Z: several groups of rows, each row roughly a mix of its group's hidden directions:
Z (97 x 10):
[[-34 -54 -25  -1  20  19 -16 -13  29 -24]
 [ 33  47  36 -23 -12   6  29 -32   5 -11]
 [-36   7  12 -51 -15  32   2 -20 -38   5]
 [ 28  -2  41 -39  -3 -30  11  20 -43   1]
 [ 37 -25  -7  17  23  16  43   5  44  18]
 [-25 -17  41   5  41 -36  19  19 -31   3]
 [-10 -14 -21  43 -13 -16  50  36  15  14]
 [ -5 -44  49  20   6  33 -22   4  27   8]
 [-50  -4 -63   9  14   3   1 -12 -12  11]
 [ 17 -36  52   1  13 -30   7  28 -30  12]
 [-13   4  43 -46   3 -15 -31   0 -40 -18]
 [ 26 -44  44 -24  36  22   4  -5   6  16]
 [ 51   4  42  16  -6  10  29  25  31   4]
 [-26  12 -38 -13 -40   0  51  21  -2  13]
 [-58  12 -25 -28 -22  15 -14 -32  12 -16]
 [ 69   7  30  32  14 -14   2  -8  -8   2]
 [-10  30  -6 -34 -13  21 -19 -59  19 -18]
 [-28  26 -64  17 -13  17   0 -23  14 -18]
 [-27 -30  10 -17 -15 -11  12  67   2  15]
 [  9   4 -51  10 -26 -37  12   5 -45 -12]
 [-31  -2 -35  22 -29  -9  16  55  18  12]
 [-15  34 -19 -12 -41 -36   3 -21 -42 -12]
 [ 21 -49  36  23   7 -29   0  29 -24  15]
 [ 30   5  14 -13  36  43   7 -51  12  -6]
 [ -5   6 -18  36  49 -40  21  11  20  26]
 [ 52  15  41   7   7   0  24 -36  15 -22]
 [-33  32 -43  -7 -25  33  36  10  12   1]
 [  5  50 -30   1 -14  -3   9 -53 -15 -22]
 [ 11  40  11 -13 -16  10 -12 -63  14 -23]
 [  5  18 -35 -33   1  15 -56  -1 -11  34]
 [-55  21   9   8 -37 -18  39   4  -9 -17]
 [ 28  45 -49  -5   8 -24  15  -3  26  20]
 [-26  -6 -61  45  -9 -16   5  -4 -18 -13]
 [  9  19   3 -64   8  36   4 -27  25  -4]
 [-59 -22  -8 -15  -7   0  36  41   2  -1]
 [  3  41 -32 -45  16  23 -24  -2 -30  16]
 [  9  11 -13  17  23  56  -5 -52  16   5]
 [ 22  47 -48 -33 -28  -6   7 -12  -7  -9]
 [-19  13  12  54 -35  -2  13  42  13 -17]
 [ 27  -1  30   2  13 -58 -28  21  -5 -28]
 [-14  21  14 -42 -24 -37  -9  -2 -46 -23]
 [ -5  -9 -48  14  37  28  31 -13  22  29]
 [ 32  -7   9 -46  26  37   3 -28  33 -11]
 [ 37  12  63 -16 -14   4 -27  -3   6 -22]
 [ 18   0 -33  58  11   2   6  12  47   4]
 [-36 -17 -40  28  -7 -15 -47  15 -18  15]
 [-22   5 -42 -18 -14 -38  13  30 -41  19]
 [-39   7  -4   0 -30 -35 -22  53 -16  -8]
 [ 41  -2  59 -13 -25 -27  -1  21  -4 -12]
 [  3   9 -37  65 -13 -26 -17   9  19   0]
 [-45  17 -52  20 -15  -6  11  30 -20  10]
 [  5  29 -12 -63   0  34 -19 -25  12  10]
 [ 41  -5  44 -38 -23  28 -20   0  18  10]
 [-24 -25 -13  25   1 -22   7  60 -23  23]
 [ 58  10  28  42   6 -16   0 -29  -2 -13]
 [ 49   9  53 -30 -17 -18  -5  17  -8  -5]
 [ 37  33 -29   4   2 -15  49 -19  22 -20]
 [-12 -47  58  11   2  31 -20   5   8  -1]
 [-16 -55  19  55  10  10 -14   9  10   6]
 [-14  51 -42 -32 -20  14   6 -25  -7 -22]
 [-14 -18  20 -22 -16 -43   2  60 -12  -2]
 [ 32 -18  45 -29  35  16  -9 -38 -10  -1]
 [ -4 -38  -9  31  15 -18   4  59 -18  21]
 [-37   7 -59  33  12  21  20   7   8  15]
 [-34  24 -38  10 -35 -14  17  46  10  -5]
 [-51  -3 -26 -45  -8  28 -12 -21  20 -12]
 [-13  11  28  15 -49 -34  -8  40 -19 -21]
 [-62  -4 -47  21   4   4 -16 -19  -9  -7]
 [ 30  25   5 -48  28  33 -29 -26  -7   8]
 [ 12 -39  38  -8  37  42 -17 -14   9  20]
 [-44 -12 -21  31 -36 -11 -29  23 -18  25]
 [ 39  13  -8 -55   8 -16  14  20 -28  29]
 [ 10 -66  -8  17  40   8  -5  23  17  -2]
 [-15   7 -16 -58   3  37 -17 -33  25  -5]
 [ 26  18 -68  26 -12 -22   7  -2  12  11]
 [ 61  -6  51 -16   4   2  13   3  20   3]
 [ -3 -29 -41  50  -6 -34   8  12 -29   0]
 [  7 -19 -19  38  12   4  55  16  34  22]
 [-59 -13 -44  37  -8 -11   7   3  -5  -2]
 [ 16  24 -10 -39   0  27 -34 -51  18  -5]
 [-35 -10 -16   7 -37  46 -19 -22 -10 -35]
 [  6  18  39 -34   9  42 -13 -14  45   8]
 [ 51  27  44   3   0  -8  43   7  -7   3]
 [ -7 -31  40  26  45 -28  10  23   1  23]
 [ 19 -13  37 -47  -2 -24 -34 -29 -22 -14]
 [-26   1 -19 -14 -23  -9  35  63  16   1]
 [-18  16  -6 -23 -42 -41   2 -14 -50  -4]
 [-13   7 -38  38  -5   4  44  40  12  21]
 [-44  -1 -45  51  19  -1   4 -10  15  -4]
 [ -2  19 -18 -44   0  30 -34 -46  20  -6]
 [  4  18   9 -49 -17 -30 -30  11 -47  -4]
 [-11  59 -26 -28  17  12   9 -21  34   1]
 [-16  18 -17   1 -43 -58   0  16 -30  -8]
 [ 20 -38  32  20  40  24 -34  -9  19  15]
 [-26   0 -44  35  26  39  16 -14  26  11]
 [ 15 -13  -6  38  19  15  -9   2  62  29]
 [-20  23 -55  23 -38  -1  33   3   6  10]]

the one row of each list that fits no group (the others fit one group, some only roughly):
- K232: [  3  30 -20  -3 -11   6 -56 -51  -1  -2]
- K255: [-49 -32 -10  43   1   0 -10 -30  17 -24]
- K944: [ 55 -21  36  36  20 -10  13 -10   9 -20]
- K204: [  0   8  24 -26   9  -3 -40 -47 -44 -10]
- K814: [-51   9 -49 -14  -8  22 -22  13 -14  25]
- K349: [-40 -27   9   6 -22 -18 -19  58 -11  15]
- K408: [ 66 -16  30  26  28  -5  14  -3   8  -6]
- K449: [-40  25 -43  13  -3  35  -6 -28  27 -17]
- K84: [-59   7 -27  39 -25 -10 -11  16 -11 -16]
- K398: [-20   0   9 -43  -2  11  48  47  -4  15]
- K206: [-21 -29   0 -18 -16  13  37  56  14  24]
- K914: [-45  -5 -26  32  -9  45 -14 -20  20 -21]
	K814
- K286: [-10  15  26  38 -26 -34  41  25 -24  -3]
- K287: [ 11  44   0 -44  -8  28 -15 -44  16   0]
- K877: [ 57  19  44 -35  -8 -20  -1  -3  -3  -6]
- K474: [-23  14 -60   0   5   0  33  25 -18  31]
- K791: [  3 -12 -15 -38  17  36 -23 -43  35 -16]
- K535: [ 13  46 -47  29 -13 -11  13 -27  12 -25]
- K530: [ 21 -19  40   2  30   7 -47 -38 -14   0]
- K121: [  4  36   3  38 -18  32  22  46  22   3]
- K491: [ 18  30  10 -52 -25  39 -14 -20  20 -10]
- K999: [ 19 -24  15  -5  39  31  -8 -51  30  -2]
	K877
- K906: [ 14 -40  18  48  -8 -25  29  31  13   8]
- K313: [ 42 -32  25  48  29 -17  13  13  -2  -5]
- K915: [ 26  38  -5  28 -18 -13 -43 -43 -11   1]
- K867: [-45  30 -45   0   1  30   1 -28   8 -23]
- K7: [-27 -43   8  14  11  -7  44  47   2  -4]
- K753: [-29 -16 -11  48  27  20 -13 -13  47  10]
- K140: [ 44  -6  10  42  13  -4 -25 -46   9 -22]
- K707: [ 57 -10  17  -1  30  17   1 -34  31 -17]
- K219: [ 31 -19  31  23  19  29  22 -17  50  -3]
- K41: [ 29 -32  32  -4   5 -51  10  41  -1   0]
- K678: [ 33  26  43 -58   5 -11   7   6  -4  10]
- K378: [ -4  -7 -18  21 -32 -59   1  42  -9  12]
	K906
- K467: [-22  -7 -32  28 -26  49 -17 -22  27 -18]
- K995: [-30  -5  -8  40 -36 -30  23  44  -6  -3]
- K310: [ -7   5 -34   5 -44 -42  38  27 -12   8]
- K193: [ 33 -26  40   5  25 -39  11  26  -7  29]
- K239: [ 12 -18  32  24  14 -42 -52  16  -7 -12]
- K728: [ 21  34 -28   9  -4  23  23 -61   8  -3]
- K359: [ -3   0 -11  -3   3  21 -15 -67  32 -32]
- K777: [57 -1 13 -9  9 -2 42 27 18 30]
- K456: [  1   3  -2  34 -32 -23  37  56   4   6]
- K95: [-61 -12 -39   4 -16  -1 -39  -5  -7   3]
- K329: [-29  -9 -38  10 -23 -39  36  30 -19  15]
- K849: [ 48  -4  -2   2  18  18 -40 -46  24 -10]
- K119: [-34  -5   3 -31 -38 -32   8  39 -31   6]
- K684: [-12 -66  18   7  21  41  12  -6   9   6]
- K183: [-30 -10 -48  46 -24  18 -13 -17   9 -19]
	K684
- K386: [-23  44 -31  -9  -7  51  13 -28   6 -11]
- K670: [ 10 -27  18  -4  18   0  46  58  -7  15]
- K823: [  0 -35  66 -19 -14  25 -14   3 -17 -10]
- K733: [-14  -6  -9   3   0 -46  19  17 -63 -14]
- K534: [-15  47 -18 -13 -28 -44   4  15 -21 -32]
- K43: [25  3 -2 36  0 10 51 38 28 20]
- K523: [-24   6  33 -24  28  47 -42 -13  -5  -8]
- K388: [-24  27 -14 -52 -11  27 -13 -41  17  -8]
- K630: [-66  16 -21   5 -34 -13   0  24 -15  10]
- K584: [ -6  -5 -56  51 -14  15  -6 -11  30   1]
- K128: [ 36 -33  49  15  23   1 -19 -30 -17 -12]
- K445: [-19  21  -5 -71  -5  32  13  -5  12   5]
	K128
- K134: [-15 -31  16  -2  14  -1  59  47   4  -1]
- K941: [ 21  48  -4 -35 -16  19 -32 -39  -1  11]
- K112: [ 53  20  29 -41   6 -26   8  16  -1  21]
- K367: [-45  43 -15 -25  -3  37  -4 -23  19 -17]
- K410: [ 36  31  24 -36  14  40 -31 -19   4  -2]
- K321: [ 28  52 -48 -28  -9  -7  10 -15  17   3]
- K199: [ 23 -13  65 -10 -21 -20 -22  -9   1 -28]
- K469: [-13 -40  25  20  -3 -22 -35  48  -4  20]
- K732: [ 55  -3  42  32  14 -13  28  -6   4 -18]
- K214: [ -4  59 -31   1 -17 -27   6 -18  -5 -38]
- K958: [ 54 -11  49  21  -2  -4  32   9  -8  -7]
	K958
- K540: [ 37   7  10  19  41  16 -19 -50  15 -17]
- K581: [ -1 -45  49 -11  29 -23 -13  29  -5  17]
- K942: [  4  48 -38  -4 -20   1  42 -33  -5 -12]
- K324: [ -1 -38  -9  53  11 -26  -9  40 -18  11]
- K38: [ -1 -53  56  13   5  -3 -11  20 -23   1]
- K854: [ 45  -9  47   9  15  26   8 -17  40  -6]
- K755: [-14 -56  -4  58  -8  -6 -16   9 -11   1]
- K418: [-24 -15  10  -6  28  65 -24   4  26   8]
- K956: [ 48 -17  33  49  15 -18  19  -5   3 -16]
- K496: [ -1  -3 -60  48  10  -7  -2  -9  30  14]
- K778: [-36  28  -9  -8   0  51 -13 -30  34 -16]
	K581
- K117: [ 34 -11  50 -17  15 -37   7  28 -16  21]
- K382: [ 56  20  42 -26   0 -10  15 -28   5 -12]
- K381: [-43  23 -29  17 -38 -27 -28  10 -27  -4]
- K337: [ 67  17   5   3  21   5 -33  -6  -8  28]
- K224: [  4  16   6 -33   3  30   3 -57  32 -26]
- K929: [-45  -9 -44 -17  -7 -33 -11  -3 -40   4]
- K724: [-29 -21   3  -2 -17 -23  -1  71   5   8]
- K838: [-59 -31 -20   2  -6 -10   8  45 -13   7]
- K992: [ 11   8  24 -19 -13 -43 -27 -31 -44 -21]
- K178: [  8   4   5 -60  -3 -28 -29  -8 -43   0]
- K322: [ 55   7 -13  26  16 -12  30 -40  22   0]
- K136: [-24  -7 -20 -10 -37 -27  32  54  -1  13]
- K135: [  3  55 -18 -11 -14 -26   6 -33 -23 -35]
	K382
- K85: [ 18  -7 -19  19   0   3  45  45  45   7]
- K35: [-57 -16  13  33  29  28  -8 -12  23  -7]
- K167: [-13  19 -45 -43   2 -14   2  20 -41  24]
- K326: [  8 -10  14  53   5  27  33  10  47   1]
- K759: [ 31 -30  34  -6   1 -36   8  24 -47   2]
- K522: [  9  -1 -26 -55  18  35 -35  -3  12  23]
- K115: [-60  28 -10  -5 -39 -14  14  18 -21   6]
- K978: [ 50  -1  43  21  12 -11  45  11  -2  -8]
- K187: [-32  -2 -56  53   7  -5   6  -9   9  -8]
- K991: [59 21 13 -8 22 35 18  3 27 20]
- K355: [-27 -33   5  21   3 -13 -35  58   8  13]
- K975: [ -6 -38 -49  47   0 -18  -5  26  -4   6]
	K975
- K438: [ 30  11   4 -42 -21 -33  10  13 -51  -4]
- K804: [ 23  53   0 -48 -10  12 -18  -4 -11  30]
- K700: [-40 -28 -37  45   0 -15  29  16   8  11]
- K223: [ 37  10  41 -10  16  38 -22 -32  24 -14]
- K787: [  3  -6  44   2 -27 -15  -6  60   6 -24]
- K943: [ 20 -25  28 -52  13  19  47   4   4   3]
- K673: [-22  24 -50  36  21   5   8 -21  38   1]
- K477: [-45  -7 -45  10 -19 -36  13  22 -26   8]
- K142: [-45  20 -44  10 -20  25  -4 -26 -10 -31]
- K974: [-36  49 -30  -4 -33  -9  -8  -7 -23 -28]
- K454: [-37  30 -18   1 -30  -7 -33 -49  -3 -14]
- K793: [ -3 -11 -21  -7 -20 -49  25  45 -28  20]
- K583: [ 36 -24   7  29  42  27   8  -7  41  13]
- K962: [-45  22 -34 -23 -22   9 -40 -30   1  -1]
- K186: [  9  -4  17  67  -9 -29  10 -27  -6 -23]
	K787
- K718: [ 18  36 -15 -50 -30 -12   9  -5 -38 -17]
- K688: [ 31  47  -2 -47 -22  26 -16 -11   2 -17]
- K890: [-11  42 -36 -19 -18  14  52   8  16 -14]
- K307: [-21  10 -12  26 -19 -29  -3  49 -38  29]
- K93: [ 20 -41  29  23  36  32 -13   6  29  19]
- K857: [-48  25 -45  20 -37  21  -3   1  -6   9]
- K853: [30 24 -3 24  1 26 41 42 26 21]
- K798: [  7  46 -41 -11 -19 -11  41 -26  -7 -20]
- K79: [ -6 -47  33  37  19 -30   6  24 -28   6]
- K911: [-45 -10 -31  -3 -26 -45  -6   9 -36  -6]
	K688
- K608: [-11  37 -61  -9 -22  -9  10 -16 -25 -22]
- K810: [ 33  -4  16 -11  10 -62  21  25  -5 -27]
- K150: [-42  27 -33 -47 -17  19 -20 -16   7   7]
- K482: [62  1 20  5 25  9 25 12 38  6]
- K729: [-43 -29 -12  54 -10 -29  -2  18 -12 -12]
- K490: [ 20  44  -2 -44  -5  22 -28 -41   7   7]
- K14: [-19  20 -16   9 -29 -43  11  53   9 -21]
- K865: [-30  10  19 -38 -17  46 -14 -23 -13 -34]
- K894: [ 61 -10  35 -31  20   5  12 -13  19  14]
- K850: [-40  17 -35   4 -18  39 -16 -31  15 -29]
- K421: [-29  22   9 -40 -34 -15 -10  -8 -51 -11]
- K28: [65 -8 32 24 26 -4 24  7  8  1]
- K228: [ 36 -21  32  49  12 -24  32  16  -5 -10]
	K482
